Each row has a name. Each question is about the rows just above it. Places in a row count from 0.

zatut: [ 0.93  2.91 -0.56  6.80 -1.10  0.40]
masot: [ 0.71  1.46 -2.50 -8.54  0.36  1.19]
dapat: [ 1.93 -8.79  4.97 -0.87  1.58  6.14]
kirib: [-1.22 -8.79  4.97 -0.87  1.58  6.14]
One entry of masot was changed: [ 0.71  1.45 -2.50 -8.54  0.36  1.19]. Where, and from what? => 1, [1.46]
One entry of masot was changed: [ 0.71  1.46 -2.50 -8.54  0.36  1.20]. Where, and from what? => 5, [1.19]
One entry of kirib was changed: [-1.22 -8.79  4.97 -0.86  1.58  6.14]. Where, and from what? => 3, [-0.87]
Changed masot: [ 0.71  1.46 -2.51 -8.54  0.36  1.19]. Place and old value: => 2, [-2.50]

tir: [-8.40  6.49 -6.78  1.67  4.06]
rovup: [-0.89 -5.70 -6.19 -1.52 -2.89]
vazup: [ 0.42 -6.67  3.64  2.03 -0.44]
Where does [-8.40  6.49 -6.78  1.66  4.06] differ from tir, and what was there? => 3, [1.67]
Where does [ 0.42 -6.67  3.64  2.02 -0.44] differ from vazup, and what was there? => 3, [2.03]
Changed rovup: [-0.89 -5.70 -6.19 -1.53 -2.89]. Place and old value: => 3, [-1.52]
Changed vazup: [ 0.42 -6.67  3.64  2.04 -0.44]. Place and old value: => 3, [2.03]
One entry of vazup was changed: [ 0.42 -6.67  3.64  2.03 -0.43]. Where, and from what? => 4, [-0.44]
One entry of tir was changed: [-8.40  6.50 -6.78  1.67  4.06]. Where, and from what? => 1, [6.49]
Where does [ 0.42 -6.67  3.63  2.03 -0.44] differ from vazup, and what was there? => 2, [3.64]

Rebig: [-4.25 -0.72  0.00 -0.38 -2.75 -1.01  4.54 -1.43 -0.73 -2.94 -6.34 -2.07
 -2.16 -1.37  5.81 -0.42  3.71  1.79 -2.13  0.88 -0.15  0.21 -1.99 -5.20
  0.85 -1.24 -0.62  5.87  3.93 -1.95  2.95  1.47  0.19  2.74 -3.57 -0.92
 -2.04  2.39  0.94 -2.68  3.28 -1.64 -0.14  0.51 -0.05  1.41  1.06  3.72
  0.66 -3.13  2.48 -0.94  0.70]
sen: [ 6.22 -1.41  0.48  1.36 -0.26  1.06 -3.90 -0.69 -3.01  2.32  1.42 -0.04
 -0.65  3.24 -4.55  0.34 -0.53  0.14 -0.39  2.78 -2.53 -2.89  4.19  3.66
  1.63 -0.54 -2.48 -7.50 -2.55 -0.75  0.23  0.81  1.16  2.50  0.69 -1.39
  3.45  2.27 -2.63  4.11 -4.03  0.46  1.91 -1.04  0.41 -3.86 -2.22 -3.48
 -1.92  1.22  0.99  1.79 -0.55]
tir: [ 2.71 -3.13  0.74  1.23 -3.92  0.95  3.15 -3.19 -4.61 -0.71 -6.31 -3.82
 -3.33  1.78  1.57 -0.91  5.31 -0.13 -2.55  4.30 -2.44 -2.40  2.02 -2.16
  3.22 -2.61 -2.95 -0.78  2.00 -3.03  3.70  3.40  1.64  5.75 -4.47 -2.94
  0.95  4.84 -0.86  1.63  0.56 -2.63  1.70 -2.61  0.46 -2.65 -1.31  0.70
 -1.26 -2.15  2.74  0.12 -1.63]
Lebe: [ 5.29 -3.08  0.79  1.63 -1.17  1.58 -2.68 -2.58 -3.23  1.36 -1.63 -1.45
 -1.92  3.96 -3.18 -0.06  1.24  0.29 -1.00  1.48 -2.63 -2.91  4.75  2.50
  2.31 -1.50 -3.49 -6.45 -2.09 -1.29  1.26  1.60  1.74  3.80 -1.74 -1.95
  2.47  3.99 -2.03  3.90 -2.46 -0.67  2.97 -0.51  0.68 -4.34 -2.72 -2.30
 -2.02  0.00  2.26  1.78 -0.62]
kirib: [ 4.83  1.21 -0.42  0.42  3.30  0.31 -4.49  1.34  1.65  2.48  6.92  2.63
  2.31  1.27 -5.56  0.92 -3.67 -0.06  1.51  0.75 -0.31 -1.11  2.02  6.45
 -1.02  1.57  0.79 -5.63 -4.22  2.71 -3.36 -1.85 -0.62 -2.83  3.32  0.61
  1.42 -2.30 -1.08  2.16 -3.78  1.95 -0.06  1.26 -0.28 -1.04 -1.10 -3.75
 -0.72  3.44 -2.86  1.14 -0.89]
masot: [ 4.70  0.63 -0.13  0.88  2.80  1.03 -4.79  1.04  0.99  2.35  5.92  2.24
  2.11  2.12 -6.08  0.07 -3.59 -0.14  1.05 -0.74  0.00  0.12  2.99  5.74
 -0.29  1.67 -0.14 -6.64 -3.78  2.19 -2.82 -1.56  0.29 -1.10  2.94 -0.52
  1.41 -1.48 -1.32  3.16 -3.26  2.50  0.21 -0.42  0.03 -1.54 -1.67 -2.79
 -1.34  3.60  0.22  1.44 -0.88]
dapat: [ 0.25 -3.47  1.18  0.95 -4.00  1.23  1.63 -2.91 -4.11 -1.27 -6.53 -2.90
 -3.64  1.48  2.29 -0.24  5.11  1.44 -2.58  1.93 -1.82 -3.59  1.99 -3.53
  2.09 -2.67 -2.82  0.45  3.08 -3.31  3.80  4.03  1.68  4.86 -3.80 -1.85
  0.54  5.07 -0.21  0.93  0.54 -2.90  1.93 -1.21  1.00 -2.55 -0.40  0.82
 -0.57 -2.47  1.22  1.03  0.31]
seton: [-4.69  3.54 -1.25 -1.12  1.98 -1.78  1.86  2.54  4.24 -1.55  2.07  1.22
  2.40 -3.60  2.71  0.09 -1.50  0.36  1.18 -1.12  2.62  3.91 -4.55 -1.84
 -2.25  1.26  3.28  6.12  1.43  1.81 -1.77 -2.36 -1.65 -4.60  1.53  2.24
 -2.36 -4.11  2.27 -3.31  2.88  0.13 -1.84  1.63 -0.64  4.53  2.19  2.47
  2.42  0.19 -1.82 -1.56  1.19]
rovup: [-2.16  3.16 -0.90 -1.16  3.70 -0.92 -0.11  2.34  4.41  0.25  5.85  2.60
  3.08 -2.96 -0.86 -0.83 -3.50  0.09  2.44 -1.33  2.41  2.37 -3.32  1.37
 -2.46  3.16  3.63  1.72 -0.99  2.54 -3.11 -3.48 -1.58 -5.44  3.02  2.29
 -0.98 -5.32  1.36 -2.31  0.10  1.65 -1.95  0.79 -0.73  3.30  1.17  0.41
  1.47  2.20 -1.74 -1.44  0.02]
vid: [ 3.98  1.42 -0.83 -0.14  3.64  0.09 -4.16  1.61  2.42  2.89  7.15  2.71
  2.95  0.49 -5.66 -0.36 -4.76 -0.81  1.92 -0.99  0.75  0.27  0.81  5.07
 -1.31  2.15  1.40 -4.70 -4.08  3.27 -3.32 -2.79  0.32 -3.51  4.03  1.32
 -0.04 -3.46 -1.16  1.72 -3.15  2.28 -0.54  1.12 -0.51 -0.24 -0.41 -2.74
 -0.59  3.55 -2.13  1.00 -0.71]
zatut: [ 0.96  2.62 -0.80 -0.89  3.64 -1.24 -2.98  2.86  3.71  2.23  7.06  3.19
  3.32 -1.09 -3.34  0.73 -5.69 -0.55  2.39  0.53  1.84  3.59 -0.55  3.73
 -2.56  2.52  2.41 -1.74 -3.36  3.24 -3.50 -3.69 -1.24 -5.95  4.23  2.13
  0.16 -4.43 -0.23  0.02 -1.20  1.93 -1.44  0.15 -0.27  1.66  0.19 -1.24
  0.07  3.08 -2.53  0.16 -1.77]
Changed tir: [ 2.71 -3.13  0.74  1.23 -3.92  0.95  3.15 -3.19 -4.61 -0.71 -6.31 -3.82
 -3.33  1.78  1.57 -0.91  5.31 -0.13 -2.54  4.30 -2.44 -2.40  2.02 -2.16
  3.22 -2.61 -2.95 -0.78  2.00 -3.03  3.70  3.40  1.64  5.75 -4.47 -2.94
  0.95  4.84 -0.86  1.63  0.56 -2.63  1.70 -2.61  0.46 -2.65 -1.31  0.70
 -1.26 -2.15  2.74  0.12 -1.63]. Place and old value: => 18, [-2.55]
One entry of tir was changed: [ 2.71 -3.13  0.74  1.23 -3.92  0.95  3.15 -3.19 -4.61 -0.71 -6.31 -3.82
 -3.33  1.78  1.57 -0.91  5.31 -0.13 -2.55  4.30 -2.44 -2.40  2.02 -2.16
  3.22 -2.61 -2.95 -0.78  2.01 -3.03  3.70  3.40  1.64  5.75 -4.47 -2.94
  0.95  4.84 -0.86  1.63  0.56 -2.63  1.70 -2.61  0.46 -2.65 -1.31  0.70
 -1.26 -2.15  2.74  0.12 -1.63]. Where, and from what? => 28, [2.00]
Where does [ 0.96  2.62 -0.80 -0.89  3.64 -1.24 -2.98  2.86  3.71  2.23  7.06  3.19
  3.32 -1.09 -3.34  0.73 -5.69 -0.55  2.39  0.53  1.84  3.59 -0.55  3.73
 -2.56  2.53  2.41 -1.74 -3.36  3.24 -3.50 -3.69 -1.24 -5.95  4.23  2.13
  0.16 -4.43 -0.23  0.02 -1.20  1.93 -1.44  0.15 -0.27  1.66  0.19 -1.24
  0.07  3.08 -2.53  0.16 -1.77] differ from zatut, and what was there? => 25, [2.52]
One entry of zatut was changed: [ 0.96  2.62 -0.80 -0.89  3.64 -1.24 -2.98  2.86  3.71  2.23  7.06  3.19
  3.32 -1.09 -3.34  0.72 -5.69 -0.55  2.39  0.53  1.84  3.59 -0.55  3.73
 -2.56  2.52  2.41 -1.74 -3.36  3.24 -3.50 -3.69 -1.24 -5.95  4.23  2.13
  0.16 -4.43 -0.23  0.02 -1.20  1.93 -1.44  0.15 -0.27  1.66  0.19 -1.24
  0.07  3.08 -2.53  0.16 -1.77]. Where, and from what? => 15, [0.73]

